Each path is a new rotation, seen through one point. The rows after it are directions, each followed by how far the rotation turns it, in degrees a step (0 if it stays put).
Each turn is a multiple of 5 degrees from 10 to 175, or 0.
Each row of a path follows its step; steps can be skipped.
path 1
step 0: [ 1.76  2.58  0.17  0.53  1.03 -2.14 -0.33  0.57 -0.97 -0.48  0.52  1.11
 -0.44  0.14  1.38 -1.44 -0.56  1.04  0.32  0.30 -0.75 -0.54  0.00  1.38
 -0.28 -0.52 -0.42 -2.35  1.40  0.31  0.07 -0.02 -1.20 -2.78  0.64  1.38
  0.24]
step 3: [-0.05  2.06 -0.15  0.85  1.62  0.10  0.96  0.57 -1.74 -0.58  0.32  0.86
 -0.02 -0.43 -0.92 -1.13 -0.38  0.07 -2.55 -2.40 -1.10  0.19  1.71 -0.14
 -0.62 -0.30 -0.61 -1.46 -1.47  2.54  0.24  0.83  0.04  0.05  1.19 -1.11
 -0.01]
step 6: [ 0.73  1.24 -1.51  1.19  0.14 -1.81 -1.27  1.75 -0.03  0.33  1.73  0.08
 -0.41 -2.03  0.11 -1.84 -0.60 -0.41 -0.55 -1.80 -1.06  0.96 -0.68  1.31
  0.78 -0.87  0.10  0.50  1.26  0.31  0.06 -1.04  0.45 -2.37  1.85  0.12
 -0.64]
step 7: [ 1.92 -0.04 -1.53  0.19  0.44 -0.12  0.09 -0.12 -0.87  2.34 -1.79 -0.75
 -2.73 -0.76 -0.47 -0.47 -1.09  0.31  1.64  1.61 -2.75  0.86 -0.29  0.84
  0.68  0.31  0.51 -0.30  1.16 -1.06  0.56 -0.16  0.97 -0.28  0.86  0.06
 -1.11]
step 11: [ 0.28  1.30  0.53 -0.08  1.13 -1.52 -0.13  0.53 -1.10 -2.22  1.42 -0.23
 -0.16 -0.86  2.54 -2.00 -0.94 -1.04 -1.19 -0.99 -0.24  0.08  2.04  0.73
 -0.40 -0.75 -0.96  0.17  1.50  0.48  0.81 -1.34 -1.66 -1.08 -0.58  1.08
 -0.66]
step 12: [ 1.17  0.96 -0.92  0.06 -0.66 -1.63 -0.26  0.60 -0.97  2.07 -0.08 -1.24
 -0.89 -1.39  1.66 -1.41 -1.11 -0.26 -1.27  2.03 -0.13  2.20  0.46  1.20
 -0.48 -1.32  0.94 -0.47 -0.66  1.03 -0.12 -1.60  1.32 -0.76  1.55  0.22
 -0.89]
step 15: [ 1.11 -1.31  0.06 -0.08  1.01  1.91  1.50 -0.14  0.85  2.24  0.25 -0.74
 -0.74  0.38  0.28  0.04 -1.89  0.13 -0.36 -0.77 -0.52  0.28  0.10 -0.50
  0.56 -0.52 -0.65 -1.84 -0.14  1.89  0.21  0.53  0.94 -0.74  2.92 -1.55
 -2.04]
step 17: [ 1.39  0.81  0.49 -1.29  0.65 -0.82 -1.22  1.27  0.68  0.91  0.23 -0.82
 -0.46 -1.63  0.85 -2.86 -0.16 -0.46 -1.66 -1.48 -0.54  1.36  1.04  1.96
 -0.01 -0.76  1.09 -0.08  0.11  0.92  1.34  1.50 -1.42 -1.46  0.55  0.30
 -0.91]
Directions:
[ 0.50 -0.44 -0.46  0.29 -0.19  0.78 -0.57  0.03  0.55  0.55  0.13 -0.04
 -0.13 -0.27 -0.36  0.11  0.43  0.37 -0.01 -0.40 -0.20 -0.45 -0.33  0.03
  0.46 -0.13 -0.12 -0.06  0.47 -0.34  0.65  0.27 -0.08 -0.63 -0.02  0.00
 -0.20]
40
[-0.41 -0.76  0.18 -0.41 -0.13  0.37 -0.11 -0.01 -0.14  0.52 -0.48  0.01
 -0.62 -0.05 -0.02 -0.49 -0.30 -0.23  0.21  0.47  0.47 -0.09  0.23  0.56
 -0.34 -0.24 -0.14 -0.53 -0.11 -0.17 -0.36  0.52  0.17 -0.52  0.17  0.04
  0.65]
140
[-0.53 -0.77  0.07 -0.19  0.37 -0.12  0.43  0.21  0.13 -0.14  0.57 -0.11
  0.17  0.11 -0.28 -0.43 -0.49 -0.34 -0.03 -0.55  0.17  0.11 -0.28 -0.37
  0.87 -0.42 -0.36  0.54  0.48 -0.17 -0.58 -0.16 -0.13 -0.18  0.12  0.00
 -0.03]
155
[ 0.33  0.03 -0.09 -0.47 -0.08  0.01  0.17 -0.15 -0.06  0.27 -0.09 -0.08
  0.78  0.51  0.62  0.01 -0.22  0.15 -0.62  0.60  0.28 -0.11 -0.10 -0.78
  0.31 -0.53 -0.35 -0.43 -0.19  0.32  0.33  0.18  0.01 -0.47 -0.20  0.66
 -0.02]
25
[ 0.12 -0.28  0.30  0.07 -0.02 -0.38  0.52 -0.88  0.04  0.04 -0.22 -0.58
 -0.24 -0.37  0.46 -0.12  0.74 -0.53  0.21 -0.31  0.65 -0.47  0.19  0.04
 -0.08 -0.05 -0.24  0.10  0.25  0.07  0.20  0.15  0.39  0.16 -0.05  0.23
 -0.81]
110
[-0.15  0.08  0.03  0.45  0.35  0.57  0.27 -0.15 -0.09 -0.05  0.12 -0.06
  0.46 -0.22 -0.33  0.97 -0.37  0.12  0.28 -0.06  0.79  0.34  0.79 -0.25
 -0.06  0.38 -0.20 -0.14  0.45  0.39  0.07  0.56 -0.22 -0.10  0.47 -0.06
  0.14]
65
[ 0.14 -0.63 -0.35  0.82  0.25 -0.30 -0.02 -0.60 -0.33  0.17  0.31 -0.30
  0.20  0.13 -0.40  0.03 -0.33 -0.09 -0.15 -0.16 -0.39 -0.04 -0.02 -0.04
  0.03 -0.13 -0.36 -0.46 -0.78 -0.07  0.05  0.54  0.23  0.61 -0.65 -0.37
  0.29]
65
